One turn moves each row of this set onto another row. After a few examples, where does it send each row asked below?
Q528: [ -9   5  19  -4   5   0  -2 -10  -1   7   3   0   9  -1  -9 -13  10 -15
  -2  -3  -8  -9   2  -2   9  -6  -7   1   0  -2  -6  -1   0]
Q944: [ 15  11  -7  -5   7  -2   0  -3  10   0   5  -1   9  -3   2  10  10  -7
  -7  -8  -7 -10  -5   3  -8 -10  -8 -17   4  -4  -7  -1   4]
Q855: [-13   4   7   6   3   4 -10  -8   2  -5   0  -6  12   0   1   5  15 -14
  -1  -1   4  -7  -6  -8  -3  -4 -11  -5  -3  -9   4  -9 -10]
Q885: [  4  22   6   0   7  -3  -2  -6   8  -9  -1   0  12  -2 -14   9   8 -29
  -7  -6  -9  -9  -1 -10 -13  -6  -6  -5   4  -4  -3  -1  -2]
Q547: [ -6   6  -7   1   6  -4  -1   7   5   7   0   8   8   0  -8  16   7 -18
  -4   9   1  -8  -2 -10  -7  -2  -5  -8   9  -4  -8  -2   2]
Q376: [  5  12  10  -7   5  -4  -2   1  -7   5   2  -7  18   6  13   9  14 -19
  -1 -13   2 -11  -4  -2  -3  -4  -2  -5   2  -5  -4  -7  -6]
Q710: [  3  21  12  -3   4  -4   1 -11   2  -7  -3  -1  13  -1 -14   9  10 -29
  -3  -5  -7 -10   2 -13 -13  -4  -3  -8   3  -3  -5   3   0]
Q728: [ -8   4   9  -1  -2   2  -5 -15  -9  -1   5   0  15  -1  -5   0  16 -13
   8  -7   4  -8  -6 -17   1  -9  -7  -2  -5  -5   5  -3  -3]
Q628: [  0   5  15 -11   9  -2   3 -16   3   6   0   4   9  -1  -5   1   6  -3
  -6   5 -14 -13  -3  -6 -24  -6  -4  -7  -1  -2  -6   0  -1]
Q111: [-19   9  16  -3   4  -2   0 -11   2  -1   1  -7   9   1   5   1   9 -12
  -5  -4   8 -12  -5 -12   0  -8 -10  -2   1  -2  -1  -1  -2]
Q969: [ -3   6 -10   0   4  -4  -1   6   2   8   3  12   9  -2 -11  13   8 -17
   0   7  -1  -8  -3 -12  -6  -4  -4  -6   8  -4  -7  -2   4]
Q615: [ 13  11   4  -9  -1  -4   6 -10  -2   4   5  -2   8  -3   0   7  11  -7
  -1  -8  -6 -12   0  -3  -9  -9  -2 -21   1  -3 -10   9   8]
Q383: [-13  11   4   1   4   0  -4  -4   0  -1  10   1   7  -4  -3  -3  10 -11
  -4  -9   1 -10 -11 -13   1 -14 -13   5  -1  -4   5  -5  -2]
Q867: [ -7   8   0  -5   1  -7   5   1  -2  11   1   9   8   0  -8  12   6 -18
   0   7   2 -11   0 -16  -5  -3  -1  -8   9  -1 -11   5   7]
Q146: [  1  16  10 -12   2  -3  -2  -6   4   2  -3  10  10  -1   1 -10  12  -2
   2  -1   7 -11  11  -7  -4  -5  -4 -10  -1  -3   2  -3   0]
Q980: [  7  12   6  -1   0  -2  -5   5 -12   6   7  -6  14   1   7   8  16 -18
   0 -13  -5 -11  -6  -3  -4  -5  -2  -5  -1  -9  -2  -6  -9]
Q571: [ -8 -11  15  -9   7  -1  -2   4   3   2   3  -3  10   2 -10  10  10 -11
  -2  -6  -3 -11  -6 -10  10  -5  -3  -5   5  -5  -7  -1  -1]
Q432: [ -3  19  -1 -16  13  -4  -1  -7   2  11   2  -2  11   3  -9  18   8   5
  -4  -1  -8 -10  -5  -8  -9  -5  -5 -10  -3  -3  -2  -1   2]
Q875: [  3   3  12 -10   7   0   2 -18  -1   7   2   6  11  -1 -10   1   8  -4
  -1   4 -15 -12  -3  -7 -24  -6  -3  -6  -3  -4  -4  -1  -1]
Q177: [  4   2   7  -8  13   2  -2 -14   8   4  -1   6  13   1  -7   4   8  -4
  -5   5 -14 -10  -5  -3 -24  -5  -7  -5  -1  -4  -3  -8  -4]
Q514: [  0  16   4  -3   2   0  -8   2   5   0  -1   8   4  -6  -1  -9  13  -1
  -4   1   1 -10   9  -2  -7  -4  -6 -10  -2  -8   4  -7  -7]
Q341: [  4  22  11  -3   4  -5   2 -11   2  -7  -1   0  12  -2 -14   8   9 -29
  -3  -7  -7 -11   1 -13 -13  -6  -3  -6   3  -2  -4   3   1]
Q602: [  0  16  -2 -14  11  -2  -3  -9   0  10   1  -1  13   3 -11  20  12   4
   0   0  -8  -9  -4  -9 -10  -4  -4 -12  -5  -5  -1  -3   1]
Q757: [ -7 -12  13  -6   6   0  -5   6   2   1   4  -2   9   0 -12  10  12 -11
  -2  -6  -6 -10  -6  -8   8  -5  -3  -5   4  -7  -6  -2  -3]
Q78: [  3  16   9  -3   3  -5  -2   7  -8   6   8  -7  10   1  10   6  11 -17
  -7 -14  -3 -13  -7  -2  -4  -7  -4  -3   2  -7  -4  -4  -6]
Q45: [  4   5   6 -10  14   0   1 -13   8   5   2   9  10  -1  -8   0   6  -3
  -6   2 -15 -11  -7  -5 -23  -9  -8  -2   0  -2  -2  -6  -1]
Q160: [ -1  18  -2 -14   9  -4  -2  -7  -2  12   4  -1  10   0 -12  17  10   5
  -1  -1 -10 -10  -5 -10  -9  -6  -4 -11  -5  -5  -1   0   2]
Q846: [ -8   1  19  -1   4   2  -6 -12  -2   6  -1  -2  12   1  -9  -9  14 -16
   1   0  -7  -7   4   0   7  -2  -5  -3  -1  -4  -6  -3  -4]
Q847: [  8  14   7  -8   3  -5   0   2 -10   7   8  -3  16   4   8   5  13 -18
   1 -17  -1 -12  -7  -6  -1  -9  -3  -1   1  -3  -2  -5  -3]
Q59: [ -8 -10  13  -7   6  -1  -3   7   3   2   5  -2   7  -1 -12   9  10 -11
  -4  -7  -6 -11  -7  -9   9  -6  -3  -3   4  -6  -6  -1  -2]
Q142: [  2  16   3  -3   1  -1  -8   2   4   1   0  10   4  -7  -3 -10  13  -1
  -2   0   0 -10   8  -3  -7  -6  -6  -9  -2  -8   4  -6  -6]
Q995: [ -6 -11  14  -9   6  -1  -3   3   1   2   5   0  10   1 -13   9  11 -11
   0  -7  -4 -10  -6 -11  10  -6  -2  -3   4  -5  -6  -1  -1]
Q203: [ 17   9  -8  -4   6  -1  -1  -4   7   0   5   1  11  -3   0  10  12  -8
  -4  -8  -8  -9  -5   2  -9  -9  -7 -18   2  -5  -6  -2   3]
Q352: [ -5   4   0  -3   0  -5   3  -1  -4  10  -1   8  11   1 -10  14   9 -18
   4   9   2  -9   2 -15  -6   0   1 -11   7  -3 -10   3   5]
Q15: [  5  21   5   1   7  -3  -2  -7   6  -9  -1   1  13  -3 -15   9  10 -29
  -5  -6  -9  -9  -1 -10 -13  -6  -6  -5   3  -4  -2  -2  -3]
Q307: [ -4   2  10   1   9   4  -8  -7   3   4   3   4  13   0 -11 -11  13 -16
   0  -4  -9  -5  -1   1   9  -7  -9   3   0  -4  -2  -9  -4]
Q741: [ -8   3  13   0  11   2  -7  -5   8   3   0   0  11   2  -6  -9  10 -16
  -6  -1  -7  -6   0   3   8  -5 -10   1   2  -4  -5  -8  -5]
Q88: [ 13  10   5  -8  -1  -4   4 -11  -2   3   3  -4   9  -2   2   9  11  -8
  -2  -6  -5 -12   1  -2 -10  -7  -2 -23   1  -4 -10   8   6]
Q396: [  3  14  10 -11   1  -2  -3  -7   2   2  -4  10  11  -1   0 -10  14  -2
   4  -1   6 -10  12  -8  -4  -4  -3 -11  -2  -4   3  -4  -1]
Q232: [ -4  17   1 -13  10  -3  -3  -7   0  11   0  -5  10   2  -9  20  10   5
  -3   2  -9 -10  -3  -7 -11  -2  -4 -14  -5  -5  -2  -1   0]

Q383 turns into Q728
Q514 turns into Q146
And these:
Q341 turns into Q15
Q847 turns into Q980
Q944 turns into Q615
Q969 turns into Q352
Q628 turns into Q45
Q307 turns into Q846
Q602 turns into Q232
Q995 turns into Q757

One turn moves each row of this set onto another row. After a few examples, where does it send each row asked below?
Q459: [-2 -4  3  3  7 -1 -1  1  2 -4  0 -1  6  0  1 -7 11 11 -7 15]
Q467: [-9  3 -9  7  6  6 -5 -5  4  2 -1 10  5 -1 -2 -9  2  1 -4  3]
Q829: [ 5  3 -6  0  1 -6 -2 -1  1 13 -2  4 -3 -3  6 -5 -5 -2 -4  1]
Q223: [ 3  3 -6  9  6  6  7 -4  3  3  4  8 -3 -9 -3 -5  7  2 -7  0]
Q209: [  6  -6   1   7   0  -4  -2  -2   1 -11  -6 -15  10  -2   1  -1   9  -2
  -3  -3]
Q179: [ -7   3  -8  -5   4 -10   5   2 -10  -1   2  -2   3  -4  -2  -3  -1   0
   2  -2]
Q791: [ 5 -1 21 -4  2  2 -5  3  4 -3 -8 -2 -4  3 -6 -7  1 -5  0  5]
Q686: [-11   4  16   0   2   8  -5  -3   6  -5  -1  -4  -4   7 -10   2   2   1
  -3  -4]
Q712: [-5  1 18  0  4  8  2 -3  7 -5  0 -5 -7  3 -7  4  5  0 -6 -6]
Q225: [ -1  -2  -2   7  -3  -6  -9   0  -1  -7  -7 -13  12   1  -5  -3   8   3
  -1  -2]
Q77: [ -1   4  -7   3  -6  -1  -3  -3   2  10   2   4   0   2   2  -4 -12  -3
   1   3]
Q36: [ -4   1  -8 -12   5  -2   3   4  -8  -2  -2  -2   1  -2   4  -3   2  -8
   1   1]
Q578: [-9 -1 -8 -8 -2  1  3  0 -5 -7  2 -3  4  2  2 -2 -6 -8  3  3]
Q264: [  6  -2  -4   5  -7  -1  -5   0   4 -10   0 -15   5  -2  -5  -1   7   3
  -5  -3]
Q254: [ -3  -1  -3   2   2   5  -5  -4   3   2 -13   0  -7   7   0   7 -10  -9
  -4   3]
Q80: [12 -2  8  1  0  1  4 -5 -3 -6  1  4 -2  6  1  7 11  1  3 -9]
Q279: [  2   0   0   4   1   0   2  -3  -3   8  -7   3   3   1  10  -3  -7 -12
   5   5]
Q404: [-1 -8  6  2  0  3 -2 -6  0 -5 -7  5  7 16 -1  6  3 -1  6 -7]
Q62: [-5 -6  0  4 -1  8  4  4  5 -3 -1 -2  5  8 -7 -2  5  9 -3 16]
Q259: [ 0  0 19 -1 -4  1 -7 -2  6 -8  0 -3 -1  5 -9 -7 -7 -1  0  6]
Q31: [  3   2   7   2  -1  -5  -8 -11  -4  -9   4   6   5   7   3   1   7   5
   4  -6]
Q617: [  3  -6   2  -5   4  -1 -11  -6   3  -3  -3   6   2  10   4   2   9   3
  -4  -9]
Q436: [-4 -5 -5 -2  5 -7 14  0 -6 -4  1 -5  4 -3  1  1 -4 -5  1 -3]
Q635: [-8  4 21  5  5  2  0 -7  2 -7  1 -5 -3  1 -6  2  4  2 -3 -5]
Q538: [-3 -4 -6  7  7 14  6 -2  6  3 -7  8  2  1 -1 -4  3 -7 -3  2]
Q447: [ 6 -6 18 -3  0  0 -3 -1 11 -4 -1 -4 -4  1 -7 -5 -5  1 -9  0]
Q337: [  1   1  18  -1   2  -7  -8   2   4   1  -5  -2  -2   1 -12  -8  -2   5
  -2   1]
Q987: [ -1   2  -1  10  -3   2   5  -5   0   0  -5  -1  -8   4  -6  10 -14  -4
   0   1]
Q281: [ 0 -3  5  8  4  0  7 -1  0 -7  4 -3  6 -1  0 -4  9 10 -4 15]
Q641: [-8  5 18 -1  8  1 -6 -4  4 -3 -1 -3 -4  1 -6  0  7  4 -7 -6]
Q655: [ -5   6  -2   2   5  -3 -14  -7  -2   1 -10   3  -5   2   4   1  -6  -4
  -4   5]
Q403: [ -5  -5 -11  -8   0  -1   8   0   0  -3   5  -5   0  -1   0   0  -7  -3
  -5  -3]
Q801: [  4  -2   1   1  -6   1  -2  -2   1  -1   2   5   0  12  -9   7   4   7
   3 -10]
Q30: [-5  2 -4 15  0 10  9 -5  2  0  3  8  4 -1 -8 -4 -1  0  2  2]
Q779: [-5 -7  2  2  6  5  1  3  3 -3 -6 -1  8  6  0 -5  9  6 -4 17]
Q54: [  1   3  -1  10  -3  -7   4  -7  -3   7   1   3   4  -2   5  -3 -12  -4
   5   3]
Q970: [ 3 -6  3  5  1  6 11  3  4 -4  3 -4  2  2 -4 -1  8  9 -5 14]
Q469: [ 2 -5 23  4  4 -5  1 -3  4 -5 -6 -4  2  2 -7 -5 -5  0 -1  1]
Q687: [-10   3  19  -1   8   7  -4  -3   3  -5  -6  -3  -2   5  -4   1   6  -3
  -3  -3]
Q222: [  6   7   1   9   2  -6   4  -5  -3   2  -1  -1 -12  -5  -2   8  -6   1
  -5  -1]
Q363: [  5  -4  -3   2  -3   1  -7   5   1  -5 -10 -14   6   2  -5  -1  11  -2
  -1  -1]
Q53: [-3  3  0 12 10  5  4 -9 -2 -3 -2  9  5 -6  5 -8  6 -5  0  4]
Q544: [ 3  8  4  7  8 -8 -4 -9 -7 -2 -6  1 -7 -5  7  3 -2 -4 -2  4]
Q955: [ 8 -2 -3  3  0  0  7 -2  3 10 -3  2 -4 -2  8 -1 -8 -9 -2  1]
Q180: [  3  -2  -1   7  -9   3  -4   1   0 -12  -5 -15   8   3  -6   0   7  -3
   3   1]

Q225 turns into Q363
Q987 turns into Q222
Q337 turns into Q791
And these:
Q179 turns into Q36
Q801 turns into Q80
Q281 turns into Q459
Q712 turns into Q635
Q77 turns into Q955
Q223 turns into Q53

